(in the rows, 128 means zero)
Rotation paths and how fast each direction turns (degrees per step)
Each turn is a multiple of 5 degrees from 10 to 175, or 0.
Each row of a path follows its step; steps can be skipped.
Path 1:
step 0: [121 111 124 129 128 136 132 129 130 125 122 126 119 124 131 135 129 118
 128 136 123 137 125 131 126 132 131 128 126 133 116 135 125]
step 1: [117 126 129 118 141 134 129 131 127 137 124 125 122 138 123 121 131 129
 133 133 130 134 126 119 131 127 128 129 134 122 135 131 138]
step 2: [122 114 134 126 124 125 139 136 126 117 129 135 118 123 128 126 132 120
 135 130 122 129 126 133 129 126 129 120 126 137 129 133 134]
step 3: [119 131 126 130 135 132 124 135 129 141 126 131 119 124 123 118 131 116
 129 124 134 136 131 121 124 134 122 124 136 125 123 129 135]
step 4: [131 118 137 133 137 121 133 126 126 125 126 128 119 130 127 135 142 123
 138 134 122 122 125 126 127 130 126 115 131 131 132 125 134]
step 5: [131 128 124 125 132 119 133 131 124 136 131 134 116 122 119 122 125 126
 129 115 133 129 127 124 121 130 116 126 133 128 132 139 130]
step 6: [142 123 135 134 134 132 127 130 127 129 126 132 129 125 125 136 130 117
 135 131 124 139 125 134 125 137 123 113 130 125 129 123 125]
step 7: [129 125 124 124 140 125 127 115 123 131 130 125 118 122 123 137 123 127
 131 130 132 127 122 118 124 129 115 134 134 125 128 137 125]
step 8: [139 118 131 125 127 138 134 126 126 131 130 130 125 127 115 128 121 129
 136 128 122 133 123 135 128 131 134 118 127 122 142 132 124]
step 9: [123 131 127 129 134 135 128 124 126 118 129 128 125 116 127 129 116 120
 138 131 131 140 120 126 125 133 120 139 128 128 125 134 132]
step 10: [121 119 133 125 133 135 123 121 126 133 131 123 122 125 119 130 124 125
 134 131 121 126 126 127 141 135 142 120 136 122 132 128 126]
[128 126 125 125 125 125 128 128 125 129 131 131 128 129 124 131 126 131
 130 128 126 127 130 125 128 123 129 127 129 132 132 128 130] => 120
Path 2:
step 0: [128 138 115 133 125 126 126 138 137 132 119 122 122 130 134 118 134 121
 129 126 123 130 126 135 121 136 140 130 129 132 119 133 131]
step 1: [126 121 124 136 130 138 124 119 119 121 115 122 124 133 127 123 129 117
 134 130 138 139 128 128 122 123 129 127 125 121 137 133 128]
step 2: [126 126 120 121 137 132 129 126 130 136 129 123 130 128 115 135 133 131
 125 130 127 136 126 135 114 125 129 133 121 146 129 127 130]
step 3: [130 121 125 147 122 118 126 119 121 123 134 116 123 130 127 135 130 139
 131 127 123 131 134 125 127 122 134 128 121 130 125 124 129]
step 4: [133 130 129 132 126 131 132 125 131 137 134 128 128 121 118 112 129 135
 143 137 126 125 126 120 131 135 130 123 125 139 132 135 126]
step 5: [130 135 120 127 132 122 136 128 121 116 119 119 133 121 123 127 116 132
 142 119 130 121 131 125 128 125 126 131 133 128 129 120 128]
step 6: [126 145 110 126 132 130 125 127 125 125 130 135 116 122 138 123 129 130
 125 131 126 128 119 122 127 128 132 125 127 135 119 129 127]
step 7: [116 124 120 133 130 129 141 127 123 123 128 125 125 133 136 132 134 111
 140 134 129 125 136 125 123 129 122 128 123 124 129 131 123]
step 8: [145 132 124 121 137 136 128 129 123 137 133 119 130 129 136 130 132 123
 126 122 123 134 130 131 117 130 127 122 124 138 137 129 121]
step 9: [128 115 119 136 116 132 133 127 123 128 131 129 131 138 127 130 124 125
 125 119 126 126 131 123 130 112 135 120 124 137 129 120 131]
step 10: [130 127 123 130 129 135 129 126 133 140 127 122 128 124 117 118 129 131
 128 127 109 118 127 124 123 132 132 123 117 120 124 134 133]
[125 129 128 127 132 131 128 126 124 127 128 126 126 128 127 130 128 127
 123 133 128 126 127 127 129 128 125 132 125 128 125 127 132] => 80
[128 128 128 127 133 125 127 128 129 129 128 126 132 124 132 129 123 127
 127 125 128 130 130 132 130 125 127 129 127 132 127 130 131] => 120
Path 3:
step 0: [116 140 134 130 120 132 125 122 125 127 134 129 125 121 128 110 120 137
 126 132 130 121 130 131 141 124 135 132 131 135 137 129 130]
step 1: [115 124 132 132 118 128 125 124 125 117 115 121 130 130 133 121 128 142
 127 128 136 131 142 128 140 124 139 125 128 125 133 131 127]
step 2: [119 120 129 122 121 119 135 132 121 115 119 104 126 131 129 129 130 135
 122 122 132 124 127 130 129 135 133 129 131 124 127 125 131]
step 3: [125 133 132 130 122 122 138 128 127 129 129 112 123 119 116 135 119 131
 123 127 132 115 115 130 135 138 134 130 131 122 131 129 131]
step 4: [127 124 131 140 123 130 133 125 133 128 123 130 122 116 121 141 114 129
 130 126 138 128 126 134 136 131 136 122 126 118 134 139 120]
step 5: [126 112 131 131 126 125 136 132 124 117 124 129 117 127 136 142 119 126
 128 122 128 139 127 132 124 132 126 119 125 126 126 139 119]
step 6: [130 129 136 122 132 121 141 133 116 124 138 133 116 128 133 139 120 128
 122 127 121 131 118 120 120 138 129 127 128 133 128 133 129]
step 7: [132 136 138 126 140 130 134 129 125 131 137 146 123 123 128 127 118 132
 129 134 130 128 125 123 122 132 143 133 130 124 139 137 130]
step 8: [121 118 134 127 136 133 127 138 127 127 131 142 121 128 135 112 125 132
 131 132 131 136 135 137 122 124 136 131 128 120 135 139 123]
step 9: [116 126 133 120 123 128 127 144 117 126 136 128 114 130 133 113 137 133
 121 131 119 136 132 131 129 131 126 129 130 130 130 129 126]
step 10: [125 142 135 117 122 127 127 131 117 123 131 128 124 122 118 122 138 135
 120 135 128 132 133 124 136 133 139 133 136 131 137 120 129]
[125 127 124 130 126 127 124 129 125 128 129 130 132 133 126 124 128 128
 124 128 127 130 125 128 128 128 131 129 130 129 132 130 130] => 40
[131 129 125 130 129 132 128 125 127 126 123 131 128 129 129 129 128 130
 128 125 131 130 134 131 126 129 131 129 129 124 128 127 128] => 110
[128 127 127 131 125 128 128 126 129 125 127 124 129 127 131 128 123 128
 128 123 127 122 128 125 129 126 129 126 128 127 129 130 132] => 25
[131 128 131 127 129 124 130 126 124 123 126 126 130 131 127 128 128 128
 130 130 126 131 129 121 127 128 129 128 128 128 128 125 127] => 85
[132 126 128 127 134 130 126 125 127 130 130 129 125 128 131 126 125 132
 128 126 125 130 127 126 128 126 129 129 129 132 128 132 127] => 40
[126 125 126 130 128 129 126 128 127 130 128 127 127 131 131 130 127 129
 132 133 129 127 130 127 129 127 126 130 125 126 134 128 124] => 100
Path 4:
step 0: [118 123 127 126 125 133 121 129 131 136 122 119 134 125 123 129 133 125
 132 129 135 134 135 123 132 122 122 145 135 145 131 129 124]
step 1: [134 127 131 130 132 121 136 138 134 133 127 122 122 133 142 132 129 134
 132 127 135 134 120 136 132 122 137 122 127 131 120 114 138]
step 2: [128 123 129 139 115 131 137 120 129 126 131 127 125 134 115 128 135 134
 126 134 130 140 122 127 120 131 118 126 118 136 131 134 125]
step 3: [140 124 119 126 121 114 131 129 119 131 125 134 127 134 123 132 128 126
 127 121 138 115 141 139 132 124 133 125 130 130 127 131 134]
step 4: [123 121 142 126 138 132 122 124 122 124 128 130 124 128 127 133 132 134
 133 130 133 128 123 130 121 125 140 140 127 140 138 138 120]
step 5: [132 122 118 136 133 129 128 139 137 125 117 133 147 137 133 138 126 125
 128 125 124 131 124 139 131 123 128 128 125 128 128 122 127]
step 6: [130 125 132 121 128 128 133 116 132 116 134 119 120 129 123 146 135 127
 127 135 130 123 117 124 134 129 119 131 122 129 125 128 134]
step 7: [123 129 133 122 118 130 135 141 129 138 133 144 132 133 122 127 136 125
 119 132 128 119 136 135 124 122 129 132 122 124 130 122 134]
step 8: [124 121 128 123 127 133 115 121 127 136 135 113 135 120 120 135 124 130
 131 132 133 129 129 131 127 116 136 124 132 140 122 131 126]
step 9: [127 125 125 130 131 124 136 128 130 132 130 131 128 129 149 119 138 123
 130 124 128 130 121 142 128 119 125 132 118 136 123 122 121]
step 10: [135 123 126 135 124 139 121 120 127 120 120 127 126 120 120 131 133 135
 126 137 135 130 127 134 124 140 121 120 119 135 127 121 138]
[124 129 127 127 126 128 128 128 132 134 132 124 128 124 128 126 128 128
 127 131 127 127 129 128 128 126 127 131 127 128 125 123 129] => 45
[126 129 129 127 122 123 127 124 128 125 128 129 128 130 126 128 129 128
 127 130 131 124 129 128 125 131 126 126 129 124 130 125 129] => 90
[126 129 132 129 125 130 130 126 130 126 129 130 124 127 130 126 126 130
 127 128 129 128 126 131 134 125 130 129 126 126 130 129 124] => 145
[128 129 127 128 127 126 125 131 124 130 131 130 128 125 128 130 130 127
 128 132 129 127 132 124 129 126 133 129 131 130 132 128 125] => 90
[128 128 132 127 127 133 125 131 129 127 129 126 127 133 127 126 128 128
 128 124 129 123 131 127 128 129 131 128 130 131 126 127 126] => 95
Path 5:
step 0: [126 126 116 130 135 117 133 129 129 134 127 126 121 128 124 136 126 126
 124 143 134 124 136 122 116 128 120 140 131 138 133 141 130]
step 1: [122 114 130 126 130 125 137 132 133 112 129 129 126 122 133 128 132 124
 118 137 123 122 122 133 127 141 115 117 119 131 131 128 134]
step 2: [135 128 122 126 123 117 124 130 124 118 128 120 130 131 135 139 119 130
 136 144 132 134 126 125 128 129 123 127 137 141 131 141 136]
step 3: [128 120 127 124 135 122 127 125 140 116 122 127 116 126 121 126 137 118
 120 145 132 123 121 130 129 124 124 130 125 139 118 126 122]
step 4: [136 125 118 120 126 121 131 122 122 122 129 139 130 122 139 130 121 126
 120 134 122 132 121 124 116 131 124 122 127 132 128 149 127]
step 5: [117 119 122 118 126 127 130 140 141 120 126 122 117 135 127 132 121 128
 126 143 128 116 130 120 126 126 128 137 124 131 129 135 133]
step 6: [139 114 130 114 124 119 123 123 130 117 124 131 129 117 127 123 126 127
 124 135 131 125 127 129 126 145 122 119 136 132 135 131 129]
step 7: [127 123 118 131 136 121 128 132 134 119 121 130 127 141 136 125 124 123
 137 145 130 131 113 126 128 130 133 135 134 127 126 139 132]
step 8: [128 125 131 113 126 127 129 126 133 124 129 134 127 124 123 122 125 112
 116 139 136 120 132 128 120 129 125 123 137 132 113 134 135]
step 9: [128 131 116 126 129 123 126 130 139 110 129 136 117 125 138 123 125 132
 132 128 127 125 124 129 121 128 120 128 134 121 138 146 129]
step 10: [125 122 133 114 128 125 126 131 136 124 131 127 122 139 121 127 122 131
 128 140 132 116 123 120 135 135 137 112 130 132 121 137 134]
[127 126 126 125 126 128 126 128 128 131 126 131 126 127 125 129 125 132
 127 128 124 126 128 124 129 129 131 129 125 128 129 129 122] => 60
[129 128 129 126 134 129 131 132 130 130 126 125 128 130 127 130 129 125
 128 128 127 125 132 126 129 125 132 127 131 132 129 128 127] => 145
[130 127 132 127 129 131 130 129 127 128 127 126 124 125 122 125 128 129
 128 130 127 128 128 132 124 128 124 129 129 127 128 127 126] => 140
[127 130 128 130 130 127 124 131 127 130 124 127 126 129 132 128 127 129
 131 128 130 131 129 127 124 126 125 130 130 128 132 132 125] => 160
Path 6:
step 0: [136 130 129 118 132 118 122 139 138 127 119 117 128 130 128 120 140 126
 133 125 123 126 133 120 130 137 120 129 116 126 133 131 125]
step 1: [128 132 126 142 128 128 133 129 135 113 125 119 123 123 130 128 120 128
 124 138 132 118 127 131 121 135 138 121 124 114 132 126 132]
step 2: [132 134 131 130 132 127 137 121 125 132 133 128 112 123 118 132 126 118
 123 140 133 137 139 130 133 132 129 131 121 142 124 126 123]
step 3: [120 127 129 118 124 131 134 129 128 128 127 128 129 133 136 114 125 109
 126 117 120 123 129 134 129 138 125 128 123 132 128 142 127]
step 4: [132 123 119 130 134 126 133 122 135 128 127 134 144 136 140 118 123 132
 125 141 134 123 131 125 130 129 136 130 116 122 124 121 128]
step 5: [130 128 130 124 136 116 123 137 138 127 131 123 125 122 127 141 134 128
 136 126 129 137 139 119 136 141 132 125 116 130 127 129 130]
step 6: [122 137 127 125 121 132 131 131 132 118 121 122 122 130 118 124 126 128
 116 129 129 118 138 135 121 141 127 121 126 121 141 130 135]
step 7: [131 139 125 132 132 126 136 117 125 127 128 121 114 134 133 124 125 120
 128 138 136 127 124 136 132 125 126 137 115 131 124 117 119]
step 8: [119 125 139 125 127 128 133 128 135 134 134 124 131 126 134 125 115 113
 133 133 125 136 127 124 135 137 131 125 124 131 126 146 123]
step 9: [133 123 121 120 125 122 133 124 132 122 129 132 140 134 126 114 130 132
 119 130 127 119 142 124 126 127 142 129 119 135 129 131 134]
step 10: [123 137 114 127 136 124 129 133 135 122 136 126 127 122 137 136 133 125
 133 122 130 131 134 128 136 133 128 127 114 122 124 114 135]
[126 128 128 131 128 129 125 127 133 128 130 132 128 126 128 125 126 129
 130 124 129 126 129 131 124 129 128 127 128 128 133 132 125] => 140
[130 127 128 130 130 131 126 127 127 132 131 127 124 133 127 125 128 126
 129 126 127 130 127 125 128 128 132 127 129 126 131 126 133] => 0
[130 126 129 127 129 126 131 128 131 129 128 131 133 126 128 128 127 130
 125 123 125 130 126 129 133 128 130 130 125 126 131 126 129] => 70
